Each row has a name. After each piece below comes the name of the row it's from, unless a question asks for something else. Each question is about the rows just above it. Places in a row count from 0.

rup: [189 117 102 144 182 126]
biza: [120 117  84 105 199 122]
gofu: [112 134 137 113 175 122]
Zinod: [ 98 130 119 103 176  93]
nitu: [144 117 101 182 189 126]
nuta: [ 93 200  78  97 150 123]
The one value in nuta and Zinod:
[93]
[117 102 144 182 126 189] is which row reordered?
rup
Right after [199] comes
[122]
Which row holds these entries in another order? [126 189 182 101 117 144]
nitu

fomip: [112 110 113 117 113 111 138 144 106 103  67 115 110  68  73]
fubeb: [123 146 159 162 162 113 132 105 104 120 163 180 189 166 126]
sube: [180 183 171 161 169 147 113  84 129 159 151 149 137 156 159]
fev: [180 183 171 161 169 147 113  84 129 159  99 149 137 156  95]
pib: [137 152 124 121 129 126 141 156 160 144 102 146 107 144 140]
Riv: [103  98 119  96 115 122 165 143 143 107 143  94 117 133 116]
bipo: [129 124 143 107 137 141 160 147 114 124  91 104 107  90  89]
retuf: [129 124 144 107 137 141 160 140 146 126 156 102 120 152 137]
zurag: [ 88  89  94  97  96 111 111 179 144 112 141 100 111  94  94]
lesi: [133 122 151 137 152 100 168 131  99  96 142 136 157 140 101]
Every place of [111] in zurag:
5 6 12
Where do [180 183 171 161 169 147 113  84 129 159  99 149 137 156  95] appear?
fev
[ 97  96 111 111 179 144 112 141 100 111  94  94] is in which row?
zurag
The one value in Riv and retuf:
[107]
Shared by Riv and pib:
[107]
[102 107 120 124 126 129 137 137 140 141 144 146 152 156 160] is which row reordered?
retuf
[112 110 113 117 113 111 138 144 106 103  67 115 110  68  73]
fomip

zif: [102 125 149 110 116 118 116 124 125 116 137 125]
gerik: [148 127 122 118 134 136 124 142 127 114 122 132]
tudif: [125 126 108 129 122 121 147 128 133 141 129 132]
tapo: [124 125 138 130 196 125 130 133 134 115 137 123]
Nefut: [130 125 130 137 134 196 134 124 123 125 134 138]
siro: [144 132 160 112 142 146 134 127 127 134 133 124]
pupim: [106 132 109 126 138 123 124 142 119 130 132 125]
Geg: [127 134 139 117 125 113 124 122 125 135 131 136]
Nako: [117 137 129 117 146 146 115 128 123 136 132 128]
boda: [141 134 139 117 125 113 124 122 125 135 131 136]
Kezuf: [ 89 118 137 142 164 118 143 125 129 130 133 135]
Which row holds [130 125 130 137 134 196 134 124 123 125 134 138]?
Nefut
Where do [ 89 118 137 142 164 118 143 125 129 130 133 135] appear?
Kezuf
Which value is in both zif and tudif?
[125]
Shared by tudif and zif:
[125]
Which row holds these entries in another order? [133 137 196 138 125 123 134 130 130 124 125 115]
tapo
At which places does zif hold [116]?
4 6 9
Right after [149] comes
[110]

vokem: [ 95 189 133  89  98 125  67]
siso: [134  67 125  96  89 189  98]
dalu: [ 96  98  89 133 189 125  67]
Put [125  98 189  95  67 133  89] back in order: which row is it?
vokem
At which places does dalu hold [189]?
4
At which places does vokem hold [89]?
3
Where do [134  67 125  96  89 189  98] appear?
siso
Put [189  95  98  89  67 133 125] back in order: which row is it?
vokem
Which row holds these entries in another order? [ 67  89  96  98 125 133 189]
dalu
[ 67 125  98  89 133 189  95] is which row reordered?
vokem

dal: [141 123 119 111 112 114 170 118 148 123 148 118 127 119 127 111 157 144
 123 134  85 115 116 119 145 116 149 122 142 122 125 134 128 144 122  98
 117 125 137 125 144 122 127 121 150 153 113]
Ninug: [117 121 118 103 107 126 151 142 145 143 167 152 171 124 108 154 151 148
 123 145  67 149 115 145 127  74 165  94 150  93 158 127 115 120 107  91
 125 129 134 146 138  91 143 120 110 149 165]
fuso: [135  95  81  99 108 136 199 119 154 127 172 136 149 105 116 103 127 177
 113 138  74 112 118 104 136 104 181 112 150 103 115 142 130 122 103  64
 117 121 126 144 148  99 150 116 169 150 108]
tamoz: [111  96  77 120  97 137 169 133 150 133 187 150 165 118 116 130 140 169
 123 145  70 153 125 120 126  60 180  94 143  92 129 127 122 108 101  89
 121 132 120 139 127  81 160 103 142 151 144]
The entry that follows [160]:
[103]
Right after [158] comes
[127]

